Families of rows that turns and mirrors carry onto each other, the same ones carrying the whole set onto itself: the rest of each named row's family, in list order
7 families of 3 rows
K_189: [  8,   3,   6,   7, -14,  23,  15,  -3,   6,  -1, -29, -23,   0,   7,   4,
 -12, -16,  -4,  -8,  -3]
K_773: [-12,  -6,  -1,   1, -14,  10,  -6, -13,  14,  -2, -27,  -2,   2,  -3,  -2,
 -23,  22,  -4,   0,  -9]
K_517: [ -8,  -2,   8,  -4,  -8,   7,  -8,  -8,  12,  -2, -23,   1,  15,  -8,   6,
 -21,  16,  -5,   1, -11]
K_276: [ -5,  -3,  -3,  -1, -10,   6, -12,  -7,  15,  -1, -22,   3,   3,  -3,   7,
 -15,  24,  -6,   4, -10]
K_307: [ 12,  -5,   2,   7, -12,  26,  17,   0,   7,   5, -25, -18,  -2,  11,   9,
 -16, -15,   1,  -3,  -3]
K_36: [  8, -11,  -8,  20,  -7,  23,  14,  -4,  14,   3,   3,   0,  -1, -11,   4,
   0,  -4, -19,   2, -15]
K_934: [-11,  -2,   0,   1, -11,   9,  -6,  -1,  14,   1, -24,  -1,   6,  -5,   7,
 -23,  24,   1,   3, -10]
K_429: [ -6,  -3,   1,  -4,  -9,   4,   0,  -7,  13,   0, -29,   7,  13,  -3,  11,
 -12,  16,  -6,   9,  -8]
K_637: [  7,  -7, -16,  12, -15,  22,   7,  -1,  20,   4,   4,  -4,  -5, -16,   1,
  -5,   1, -20,  -2, -12]
K_862: [  7,   3,   2,   8, -14,  18,  12,  -4,   7,  -1, -21, -20,   3,   8,   0,
 -18, -21,   6,  -3,  -3]
K_394: [-11,  -3,   1,  -1, -10,   3,  -3,  -7,   9,  -2, -25,   5,  11,   1,   7,
 -25,  17,  -4,  -3,  -9]
K_218: [  6,  -7, -13,  22, -11,  16,  12,  -5,  21,   6,   3,   1,   3, -11,  -1,
  -4,  -2, -17,  -4, -15]
K_176: [  1, -11, -12,  16, -18,  19,   5,  -1,  17,   8,   2,  -2,   0, -14,   2,
   3,   0, -20,  -5, -17]
K_641: [ 12,  -2,   3,   8,  -2,  21,  15,   2,   6,  -1, -25, -20,  -1,  16,   3,
 -14, -12,  -2,  -5,  -5]
K_412: [ 11,   0,   5,   6,  -8,  19,  11,   2,  15,   1, -27, -14,  -9,  15,  15,
 -12, -16,  -3,  -5, -10]
K_875: [ -9,   2,   1,  -6, -12,   5,  -7,  -1,  15,   1, -26,   1,   8,   1,   7,
 -20,  19,  -1,   2, -16]
K_448: [  6,   1,   7,   7,  -8,  23,  20,   0,   4,  -2, -27, -16,  -6,   6,   7,
 -15, -18,  -5,  -6,  -5]
K_59: [ -1,  -8,  -7,  18, -12,  23,  15,  -5,  18,   6,   9,  -4,   1,  -9,   0,
  -1,   5, -11,  -5, -16]
K_879: [  5,  -4, -13,  15, -14,  20,   9,  -2,   8,  10,  -1,   3,  -6, -16,   7,
  -4,  -2, -23,   0, -19]
K_139: [  9,  -9, -12,  19, -12,  15,  10,  -9,  20,  10,   1,  -1,   1, -13,   4,
  -1,   2, -20,   3, -14]
K_812: [  6,   8,   5,   0,  -9,  24,   9,  -1,   6,  -3, -28, -14,  -2,  10,   7,
 -17, -18,  -2,  -5,  -7]

Same family as K_394: K_307, K_176
Same family as K_218: K_189, K_934
Same family as K_429: K_412, K_879
Same family as K_641: K_517, K_637
Same family as K_773: K_862, K_59
Same family as K_36: K_276, K_812

Families of rows that turns and mirrors carry onto each other, the same ones carrying the whole set onto itself: the rest of each named row's family, in list order
4 families of 8 rows
K_356: [  8,  14, -15, -10,   7,   2,  -3,  -5,   3,   2,  -2,  -3,   4, -14,  11,
  -8,   3,   9,   3, -10, -28,   0,   7,  14, -12,   5,  33, -13,  -1,   0,
 -12,  30,   2,   2,  -5,   3,  -8,  -5,  -2,   3,  14,  -9,  -7,  -4, -10,
   0,  -7,  10,  18]
K_407: [  6,  10,  -2,   2,   4,   2,   1,   0,  -3,  -4,  19,  16,  -2,  -4, -18,
   3,   8,  18,  -8,  -7,   4,   2,  -4,   1,   8,   4,   0,   8, -16,   7,
 -23, -11,  -5,  -4,   5,  11,   6,  13,   4, -17,  -3,  10,  -7,   7,   4,
   2,   6,  -8, -14]
K_401: [ 10,   7,  -5,   2,  12,   4,  -2,   0,  -2,  -6,  19,  20,   1,  -5, -17,
   2,   6,  15,   1,  -8,   1,   0,  -3,   5,  12,   4,   2,  17, -11,   5,
 -17, -16,  -5,  -4,   7,   5,   6,  10,   1, -18,  -3,  10,  -8,   4,   2,
  -1,  10,  -9,  -8]
K_278: [ 10,  12, -15,  -7,   0,   5,   0,  -7,   6,   1,  -5,   0,   5, -16,   5,
  -8,   4,   8,  10,  -8, -16,  -2,  12,  18, -11,   0,  27,  -4,  -7,  -8,
 -11,  28,  -2,  -3,  -4,   5, -14,   0,  -1,   2,  27,  -6,  -3,  -6, -17,
   7,  -1,   8,  15]
K_364: [ 10,   0,  -4,   2,   8,   4,   7,  -6,   1,  -2,  23,  14,   2,  -5, -18,
  10,   2,   9, -10,  -2,   8,   4,  -4,   3,  12,   6,  -1,   9, -14,   7,
 -17, -11,  -1,   1,   3,   3,   7,   6,   0, -14,   0,   9,  -4,   5,   3,
   3,  10,  -6, -16]
K_319: [  2,  12, -15, -19,   7,   1,  -4, -13,   1,   8,  -9,  -7,   4, -19,  16,
  -3,   0,  15,   3, -12, -22,  -3,   8,  18, -12,   4,  26,  -9, -13,  -1,
 -11,  25,   1,  -1,  -3,  -3, -11,  -3,  -4,   8,  17, -10, -15,  -1, -11,
   0,  -1,   1,  16]
K_717: [  6,   8,  -8,   4,  12,   6,   4,   0,  -1,  -4,  21,  11,   3,  -3, -16,
   2,   8,  15, -20,  -5,   4,  -1,   0,   6,   3,   4,   1,  10, -12,   5,
 -18, -11,   3,  -1,   4,  18,   6,   3,  -1, -20,  -4,  13,  -6,   9,   9,
  -1,   8,  -7, -13]
K_804: [  1,  13, -14, -12,   7,  -2,  -1,  -9,   6,   5, -10,  -7,   3, -15,  13,
  -3,   0,  12,   4,  -5, -25,  -5,  11,  17, -17,   1,  28,  -6,  -7,  -2,
 -12,  26,   0,  -2,  -2,   2, -12,  -1,  -6,   4,  15, -10, -12,  -6, -13,
   6,  -3,   7,  18]
K_424: [ -4,  11,  -2,  -1,  12,  -1,   2,  -3,  -1,   0,  16,   7,  -4,  -2, -10,
   8,   4,  17, -16,  -3,  -3,   2,  -3,   2,   3,   7,  -2,   6, -15,  13,
 -24, -13,   1,   0,   4,   7,   8,  10,   0, -15, -15,   6, -14,   9,   8,
  -1,   6,  -8, -13]
K_163: [ 11,  13, -15,  -6,   0,   3,  -1,  -8,   3,   0,  -5,   0,   5, -17,   8,
 -10,   4,   8,  11, -10, -24,   1,   4,  14,  -8,   8,  30,  -6,   1,  -1,
 -14,  29,   2,   0,  -6,   0, -10,  -5,   6,   0,  20,  -6,  -3,  -4, -13,
   3,  -5,  10,  19]
K_226: [ 14,  11, -17,  -9,   2,   4,   1,  -7,   6,   5,  -4,   1,   4, -14,  11,
  -9,   7,   7,   6,  -7, -20,  -1,   9,  10, -11,   6,  34, -10,   2,  -4,
 -18,  30,   4,   2,  -5,   3,  -8,  -4,   3,   3,  19,  -6,  -5,  -2, -10,
   5,  -3,   7,  17]
K_594: [ 13,   8, -22,  -9,   2,   4,   6, -10,   3,   7,  -4,  -8,   3, -22,   9,
  -6,   3,   6,   7,  -9,  -9,  -4,  10,  11,  -7,   9,  33, -10,  -2,  -2,
 -14,  27,  11,  -1,  -7,   4, -14,  -6,  -2,  -3,  25,  -6,  -8,  -7, -16,
   1,  -1,   1,   8]
K_810: [  3,  14, -18, -17,   8,  -4,  -2,  -9,   0,   7,  -6, -12,   1, -23,   9,
  -2,   1,  17,   2,  -8, -20,  -5,   7,  13, -13,   5,  33, -12,  -6,   1,
 -10,  26,   6,  -4,  -2,   1,  -9,  -3,  -6,   1,  12,  -7, -13,  -9, -14,
  -1,  -5,   2,  15]
K_120: [ 13,   2,  -8,   7,  12,   7,   3,  -4,   4,   0,  22,  15,  -1,  -4, -14,
   1,   4,   9,  -5,  -6,   4,   2,   0,   3,  10,   9,   0,  10,  -6,   8,
 -20, -15,   3,   4,   4,  10,   8,   3,  -4, -16,  -4,   7,  -7,   6,   5,
  -3,  13, -11, -15]
K_333: [ -4,  16,  -2,   1,  11,  -1,  -2,  -2,   0,  -1,  22,   8,  -2,  -1, -15,
   3,   5,  17, -15,  -4,  -1,   6,  -1,   7,   5,   7,  -5,   8, -18,  11,
 -18, -10,  -2,  -1,   3,   5,   7,  11,   0, -12, -15,   8,  -4,  13,   5,
  -3,   6,  -7, -12]
K_73: [ 10,   6, -16,  -4,   1,   6,   6, -10,   7,   2, -10,  -4,   4, -17,  10,
  -4,   1,   4,   9,  -7, -17,  -3,  11,  15, -12,   4,  28,  -7,  -3,  -3,
 -15,  26,   3,   1,  -7,   7, -15,  -5,  -3,   0,  27,  -9,  -9,  -7, -15,
   7,   0,   7,  10]
K_687: [ 13,   9, -17, -13,  -1,   8,  -3, -12,   2,   5,  -4,   0,   6, -21,   9,
  -9,   3,  11,  11, -15, -14,  -1,   9,  18,  -6,   3,  26,  -8, -12,  -5,
 -13,  26,  -2,  -2,  -4,   1, -13,  -3,   0,   6,  30,  -7,  -6,  -3, -14,
   2,   1,   2,  12]
K_694: [  2,   8,  -7,   3,  10,   1,   2,  -4,  -1,  -5,  16,   7,   2,  -8, -17,
   4,   4,  21, -19,  -2,  -5,   1,  -5,   7,   0,   7,  -3,  11, -10,   9,
 -17, -14,   3,  -2,   7,  15,   7,   1,  -1, -18, -13,  13,  -6,   8,   9,
  -1,   8,  -6, -10]
K_312: [ 12,  14, -19, -11,   1,   2,  -2,  -8,  -2,   1,  -1,  -5,   4, -24,   1,
  -9,   5,  12,  11, -12, -13,  -2,   8,  16,  -6,   4,  31,  -5,  -7,  -3,
  -7,  29,   2,  -8,  -5,   1, -14,  -2,   0,  -3,  25,  -4,  -3,  -9, -20,
   1,  -4,   4,  13]
K_782: [  2,   6,  -5,  -1,  19,  -1,  -1,  -3,   0,  -1,  17,  11,  -1,  -4, -11,
   8,   0,  17,  -9,  -4,  -9,  -1,  -3,   3,   5,   7,   0,  11,  -9,  13,
 -17, -18,   0,   2,   7,   5,   9,   5,  -7, -16, -17,   5, -16,   5,   7,
  -4,   8, -11,  -7]
K_409: [  0,  19, -20, -13,   8,  -2,   0, -11,   4,   8,  -2, -14,   3, -21,  10,
  -8,   1,   8,   2,  -8, -15,   1,  11,  19, -11,  10,  27,  -5,  -6,   1,
  -6,  29,   9,  -2,  -6,  -5, -12,  -4,  -2,   3,  13,  -6,  -3,   0, -17,
  -2,  -1,   2,  16]
K_516: [ 13,   5, -18, -12,  -1,   9,   1, -13,   3,   5,  -7,  -2,   4, -22,  11,
  -6,   2,   9,  10, -15, -15,  -2,   7,  16,  -6,   5,  26,  -9,  -9,  -3,
 -15,  25,   3,   0,  -6,   2, -13,  -6,   0,   4,  30,  -9, -10,  -4, -13,
   2,   2,   2,   9]
K_913: [  4,  17, -16, -10,   8,   3,   1,  -5,   4,   3,  -5,  -3,   5, -11,  16,
  -7,   5,   3,   3, -10, -23,  -1,   8,  15, -10,   8,  31,  -6,  -2,   0,
 -12,  30,   5,   0,  -8,  -3, -10,  -3,   3,   1,  16,  -8,  -7,   1, -10,
   1,  -5,   9,  21]
K_382: [  0,  14,  -7,   0,  20,   1,  -3,  -2,   4,   1,  23,  11,   1,  -1, -10,
   1,   3,  13, -10,  -4,  -1,   3,   2,  10,   6,   8,  -3,  15, -12,   8,
 -13, -14,   0,   1,   5,   1,   9,   7,  -5, -11, -15,   8,  -4,  13,   4,
  -5,  12, -11,  -6]
K_428: [  0,  13,  -7,   0,  13,   0,   4,  -2,   0,  -1,  16,   9,   3,  -3, -13,
   3,   7,  18, -20,  -1,   2,   0,  -2,   6,  -1,   7,  -1,  17, -11,   6,
 -18, -13,   4,  -4,   6,  11,   6,   6,   4, -17, -11,  15,  -6,  12,   9,
   0,  10,  -9,  -7]
K_286: [  3,  10,  -6,   4,  10,   4,   5,   0,  -5,  -9,  16,  12,   4,  -5, -16,
   3,   7,  15, -15,  -7,   1,  -1,  -6,   7,   5,   6,  -2,  17, -13,   8,
 -15, -14,   2,  -5,   3,  13,   4,   4,   4, -23,  -4,  13,  -7,   7,   8,
  -1,   7,  -5, -10]
K_446: [  2,  12, -17, -17,   6,   3,  -3, -14,   5,   8,  -5,  -9,   4, -19,  15,
  -6,  -1,  11,   2, -13, -22,   1,  10,  22, -12,   6,  23,  -9, -12,   0,
  -9,  25,   2,   1,  -5,  -3, -10,  -5,  -5,  10,  17, -10,  -9,   2, -12,
  -1,   1,   2,  15]
K_112: [  6,   7,  -4,   7,   5,   5,   6,  -3,   1,  -2,  19,  12,  -2,  -4, -15,
   3,   6,  11,  -9,  -6,   5,   6,  -2,   3,   9,  10,  -4,   7, -13,  10,
 -24, -11,   2,   2,   1,  11,   5,   9,   3, -17,  -3,   8,  -6,   9,   4,
   0,   8,  -8, -19]
K_212: [ -2,   8,  -2,  -5,  15,  -3,   0,  -6,   1,   1,  23,   7,   1,  -4, -15,
  12,   0,  15, -17,   1,   1,   6,  -2,   7,   7,   5,  -2,  10, -17,   9,
 -12, -10,  -3,   0,   5,  -2,  10,   7,  -3,  -9, -14,   9,  -5,  10,   5,
   0,   7,  -6, -10]
K_328: [  0,  14, -16,  -8,   6,   1,   0, -11,   9,   5,  -6,  -9,   4, -15,  11,
  -7,  -1,   6,   2,  -5, -23,   1,  13,  22, -16,   5,  23,  -6,  -7,  -1,
  -8,  28,   3,   1,  -5,   1, -12,  -4,  -6,   7,  15,  -9,  -4,  -1, -14,
   3,   1,   9,  16]
K_98: [ -1,   5,  -2,  -6,  15,  -3,   3,  -6,   0,   2,  19,   7,   0,  -4, -12,
  15,  -1,  16, -16,   1,   0,   2,  -4,   3,   6,   6,   0,   9, -16,  11,
 -15, -13,  -1,   0,   6,   0,  10,   7,  -3, -12, -14,   8, -12,   8,   7,
   1,   7,  -6, -11]
K_924: [ 10,   2,  -3,  -1,   8,   2,   4,  -4,  -2,  -3,  22,  16,   1,  -5, -19,
  11,   3,  14,  -9,  -3,   8,   3,  -4,   2,  12,   2,   2,  10, -16,   5,
 -17, -11,  -5,  -3,   6,   4,   7,   8,   0, -15,   0,   9,  -6,   4,   3,
   3,   8,  -5, -14]

Same family as K_409: K_401, K_594, K_810, K_120, K_312, K_782, K_382
Same family as K_694: K_356, K_717, K_163, K_226, K_913, K_428, K_286
Same family as K_516: K_364, K_319, K_687, K_446, K_212, K_98, K_924

